Y: rows in 3 groups, each row roughly a mix of its group's directions:
Y (76 x 10):
[[ 39   9  49 -11   1   4  26 -16 -28  13]
 [  0 -29  24  40  -1  38  28  -4   7  27]
 [-15  18  57   9  27   0   7 -38  -1  -2]
 [ 20   0  31  -6  -9  45  -8 -19 -31  35]
 [ 27   3  31 -30  14   3  24 -51   5  -3]
 [-47   7  -4  18 -10   1  34 -35  30  10]
 [  7   9  15 -29  -4  34   2 -60  -4  -8]
 [  0  30  10  11   7  -7  66 -10  14  14]
 [  8  18  -8  18 -40  -3  40 -38 -15  20]
 [ 36  -4  12 -17  38 -10 -20  16  -2 -47]
 [-16  31  12  -5 -13 -42 -26  16 -32  28]
 [ -6 -35 -33  31  -7 -15  21  35  27 -11]
 [-12 -17 -38   3   1 -22  21   1  38 -43]
 [ -6  20 -13 -26 -13  41  36 -39  -3  12]
 [ -4  21  19  17  24 -15  53  28  23   6]
 [-18 -19 -36  14  -1   7 -38  34  35   5]
 [ -6  48 -41  14  -1  -4  17 -38 -12   4]
 [ -6  23  -9 -21 -15  39  37 -30 -21  23]
 [-14   9 -13 -47 -10  10  37 -40 -10  12]
 [  8 -22   5  14  -6 -31 -30  58   2   1]
 [ 14   2  50 -25  15   0  41 -16  24   2]
 [ 10   8   6  19   3 -23 -53  37  -9 -26]
 [ 21  -3  35  34 -34 -27  -4  35  -9  -4]
 [-38  10 -38   3 -16 -46   9   8  21  -8]
 [-10 -11  27  17  29   0  27 -33  29 -37]
 [ 17  -9  18  33  -7 -24 -23  49   7 -26]
 [  7   9   7  18  10 -24 -49  42  -5 -27]
 [ -5  -9  -9  31   0 -31  -6  60  -4  18]
 [  2   5  -1 -27  17  34  16 -50  -1  34]
 [ -7   5   0  18  46  12 -16 -54  15  -5]
 [  4  16  17  62  27  17 -22  -1 -15  -1]
 [ -6  11  49   8  11  35   8 -37 -10  25]
 [  9 -25  14  11 -23  48  20 -34  -7  25]
 [ -7  31 -20 -29 -28 -17 -29   9 -30  29]
 [ 11 -15  20  29  41 -28 -38  -5  16 -19]
 [ 35   8  38 -17 -19 -15  31 -10   0 -38]
 [-15  41  10 -29 -12 -37 -26 -17 -27   7]
 [ -7  26   6   4  -5  22  28 -11 -53  33]
 [ 17 -15   4  23 -48 -11 -41  10 -28  -5]
 [ -5  10  54   5  -3  12   0 -41 -24  24]
 [-25   0 -28  15  21   0 -19 -28  39 -36]
 [ 19 -24  26  36  18  32   7  34  -3  26]
 [  8 -24   6   2 -11  49  26 -45  11  -1]
 [  7  35  23  11 -11  15  39 -27 -34 -19]
 [-13  39  15 -22  -9 -40 -29  -6 -31  12]
 [ 35 -39  -4   9  13  49  15   5  15 -15]
 [ -8 -37  20  47  -5  17  35  -3  14  15]
 [-33 -14 -38  20  19   2 -39  19   8  26]
 [  3   9  -6  21 -39  -1  50 -26 -10  27]
 [-12   4  -8  14  43  27 -18 -44   4  27]
 [ -4 -23  -6   8  34 -19 -38 -13  44 -19]
 [  0  -7   4  38  -8 -21 -19  61  -5  -6]
 [ 19  12   2 -43 -16  24 -15 -46 -22  -4]
 [ -5 -19 -16  28   2  -2 -42  50  17  12]
 [  8   2  12   1  19 -16 -55  35  -2 -30]
 [  1   7  -1  -3 -39   5  17  48 -36  24]
 [  4  12  29  31   8 -26  29  49  13   0]
 [  2  19  28 -28  50  -1  24  -5  30 -13]
 [-13  28 -40  43 -16 -10  30   6 -12  17]
 [ -5   1  -7 -46   6  14  26 -50   0  22]
 [-20 -18 -28  21  -3 -14 -37  49  11   6]
 [ 25 -37 -12  12  -8  57  19   1  10   8]
 [ 30  13  48 -12   6 -21 -33  -1   1 -31]
 [ 23  27  46 -14  27 -21 -14   1  13 -31]
 [-50  17 -21  18 -17 -35  15   7  16  21]
 [ -7  15  -4 -15  12  37  20 -43 -19  38]
 [-28 -24 -40  11 -10  23  35   6   1  33]
 [ -7  11  -1 -15  26  26  15 -60  -7  22]
 [  9  15 -21  -1 -14  -5 -59 -24 -25 -20]
 [-11 -17 -30  18 -41  14  33 -15 -14  33]
 [  0  19  27 -30  51   0  22  -8  29 -12]
 [ 13  15  12 -40 -17  10 -16 -51 -25  -7]
 [  7 -34 -26  32  -8 -14   7  53   8   4]
 [ -6   0  -8 -52 -11  11  32 -25 -15  34]
 [  0  24 -11 -17 -20  49  35 -31   3   9]
 [ -1  47 -11  21   2 -12  52 -18   3  10]]

which group is each row in? (one row of each group first):
[-41  18 -33  -4 -39 -31   5 -10   2  20] -> (52)
[ -6  -2 -13   8 -40 -14   0  62  -6 -13] -> (37)
[-13  -2  -8  -7  -1  18  62 -26  12  28] -> (2)

[-42   1 -41  25  15  15 -26   9  -6  28] -> (37)
[-15 -17 -28  11 -30  41  28 -16  17  27] -> (52)
[  0  38  19 -42   3   4 -22 -40 -21  -3] -> (52)
[-12   8 -15 -35   5  30  24 -47  -2  28] -> (37)
[ -2   1  -9   6 -29  12  54 -35  -3  29] -> (2)
[-10  21 -23 -19 -26  49  33 -18  -1  15] -> (37)
